The rows of X fall into several groups, which share some directions, and each row is roughly a mix of its group's hidden directions.
X (101 x 10):
[[ -3   4  -9 -23   7  -2 -15 -15  -4  10]
 [  1  -7  18  -8  12  23  -1   1   0  12]
 [ 21 -11  -2  -7  -2  10 -10  -6 -19  -2]
 [-22   3   4  -7  -4  -8  17   3   3 -17]
 [ -8  -4  -5  10 -21 -18  12   3   4 -10]
 [-19  -6   3  -8   7 -16   5   9   5  18]
 [-14  17   1  -2  10  13   5  -7  20  -4]
 [ 16 -12  -2 -15  -2   5 -18  -8 -14   2]
 [ 26  -7   5  -3 -17  -8  -1 -10  -4  -2]
 [-20  13   2   4  18   5   7   6  12   6]
 [  8   0  -3 -13  -3   7 -22 -10   7  18]
 [-19   8   3   8  10  -4  15  -1  20  -4]
 [ -6  10  -3  21   0 -12 -17  10   8   9]
 [  1  -7  -8  -9  22   4  12  -5 -13 -15]
 [ 27 -10  14   7  -9   3   4   1  -8  -4]
 [ 11  26  -2   6   9  11 -12  -5   6   4]
 [ 14   0  -9 -12 -13  -4 -22 -11  -2  -3]
 [ -3 -18 -17   9   6 -13   4   1 -13  13]
 [ 13  -6   2  19  -6   9   6  20  -9  -7]
 [ 10  -1  16  14 -13  -2  21   2   9  -3]
 [-22   4   0   5  13  -1  13  12  15   4]
 [-20  -4  -5 -25   7   5  -3  -2   3   9]
 [ -1  -5  18  19  -6 -12  15  10   2  -5]
 [  3   0  -3  -6  23  24   2   5  -6   6]
 [ -1   1  16   4  -4   1 -17   2  23  10]
 [ 18 -10  15  20  -8   4   5   5   3   7]
 [-22   5  -9   0   4 -17  -3   4 -16  -7]
 [-10  -5  10   3 -15 -19 -18  -5   7   7]
 [ 19  -2   2  15  -1   2 -15  -1  10  17]
 [  6   1   5  26   0  -3  17  11   3  -9]
 [  0  -3 -10  13 -25   3   8   3   3 -15]
 [  1  -9   0  -5   2   0  29  -9  -1 -15]
 [ 12   0  17   4 -10  -6 -21  -9   7   8]
 [ 21   2  11 -15 -13   3  -4 -14  -7   5]
 [  3   9  21  13  -6   6  14  10  13   3]
 [ 19   7  -4  12  -6  -4 -21  -9  -8  -3]
 [-14  -9   9  12  -5 -23   2   8   8   7]
 [-15  -2  20   1   7  14   3  17  -2  -8]
 [-10 -10  -6 -17  -4 -11 -20  -9  -4   7]
 [ -1  -1 -12 -14  18  19 -12   0  -9   4]
 [ 11  -2   8  15   0  12 -13  10  11  17]
 [ 20   4   2   0 -15   1 -15 -11   8  14]
 [ -5   7 -22  -2  19   7   0   7 -14  -2]
 [ -9  -6  -2  -9   8   8   5  25  -5  16]
 [-24  12 -14   5  12   3   9   7   4   0]
 [-11   7 -14  10   9  -8 -16   9  12  12]
 [ 14  -9   3  -8   8  15 -17  -2 -17   3]
 [ -5   4  -2  21  -6  -9  17  11  14  -5]
 [ -6  -3   5  -6  -4  -6 -26  -4   9  17]
 [ 15  -5   5   6 -24  -2  16  -8   4  -5]
 [ -3   0 -11 -20  14  11 -12  -4 -14   4]
 [ -5   2  18  11  -5 -10  20   2  15   0]
 [-12 -18 -18  -2   5 -16  -7   2 -11  -1]
 [-21   7   3  -2   7   4  15   3  20   7]
 [-30   5  -2   8   5   1   6  10   9  -2]
 [ -4   4  13   8   0   2  27   3  13  -6]
 [-12  -2 -16  -2  11 -12 -12   0 -20   4]
 [ -7  18   4  15  13  -7   8   6  15   9]
 [ 15  -3  10 -12  13  12 -18  -4  -6   8]
 [-15  -8   3   0   8  14  23  11   7   3]
 [  5 -11 -13  -9  -2 -14 -15 -12 -16   1]
 [-19 -17  -2  -2   9  -4  -7   6  14  15]
 [-21   8   5  15   3   5  15  10  12  -2]
 [-22  -7   0 -18  18   0  -7  -1   0  -4]
 [-17  -9   2   3   6 -14  23   4   8  -2]
 [  2   0  28  12   2   3  13   5  10   6]
 [ -3 -16 -11 -13  -2 -12 -14  -3 -19  -2]
 [-28  -2   2   5  13 -10   6  11  -2   2]
 [ 23  -2   9  -9 -16   9   4 -14  -4   1]
 [ 21   1   9  17 -17  -6   5  -4   8   2]
 [ -7  10  21  12  -8 -14   7  -3  14   4]
 [  5   3 -13 -19  14   7  11 -16  -6  -5]
 [-13  16  13  -2 -21  -1   3   7  10  -8]
 [ -2  21  -2   4  17  11 -13   9   3  -8]
 [  0   9 -30   5  -5  -7   0   1  -5 -13]
 [ 17 -17   4 -13   6   3  -1 -19  -9   1]
 [ 19   7   2   0 -12   4 -18  -8   7  15]
 [ 16  -3  14  16 -21  -1   0  -1  -1  -8]
 [  1   8  25  -1 -15  -2   2  -6  15   6]
 [  3   0 -15 -23   9  10  -1 -15  -9  -4]
 [-19   3   5   6 -11 -12 -10   8  17  10]
 [ 11  -6   1 -24  -8   3  -5 -16 -11   2]
 [-14   8   1  -6   2 -15 -11 -20  14   6]
 [-16   9   1   7  14   0  20   5  16  -1]
 [-23  -7  -9   2   8 -14  11   7 -10  -6]
 [  8  -8 -24 -13  -9   9  -8  -5 -10  -6]
 [-15  10   0 -13   8  -4   7  -3  -7 -23]
 [ -9   0 -19   5  15  -3   9 -11   2 -18]
 [  7   0  -4   0 -29  -4   8 -13   8  -5]
 [  5  10 -12  -1   7 -12 -13 -25  -1  -3]
 [ -2  -1 -23 -12  12   2 -13  -4 -10  11]
 [-18  -4   2   8 -15 -16  15   4  10  -4]
 [ 11 -15 -17  -4 -15   4  -5   0 -14 -11]
 [ 12  -1  -5 -14  17  12 -17  -3 -10   5]
 [  1 -21  16 -16   9   9  -5  -9   4   4]
 [  7 -14  -9   1 -24 -12   6  -3  -8 -11]
 [ 16   7 -17  -7  12  10 -11  -6 -14  -1]
 [ -5  11 -15  -4 -17  -9  20  -3   7  -7]
 [  7  -7  10 -19   9  14 -13  -8  -2  13]
 [ 22  -8  21  13  -6  -1  -3  -5  -4   1]
 [-16  -4  12  13   2 -14  13   9  -6 -15]]
Here is one row from each group, named. Which group is each of the other rows in?
[ -2  -8 -24  -9  13   1 -10   3 -16   0]	(90)
[16 14 12  1 17 15 -4 -4  3  9]	(51)
[  6   4  11  19 -17  -3   1   7  18   7]	(99)

[  1  -8  -1 -11   7  27  15   1   1   6]	(51)
[ 15  -6  -3   1 -21  21   5  -7  -2  -5]	(51)
[-20  -9   0 -15  19   0 -13   0  -2   2]	(99)
[-21   0  -7   5   7  -9  19  10   4 -12]	(99)
[-14   4  14   1 -21  -4  15   8   4  -9]	(99)
[-21   4 -11  11 -10 -10  12   7   9  -9]	(51)
[  0   2 -22   3  15  -4 -18   3 -11   5]	(90)
[ -9  15 -11  20   2 -17  -3  10  -3  -5]	(99)
[-19 -15   3  10   3 -16  12   7   7  -1]	(99)
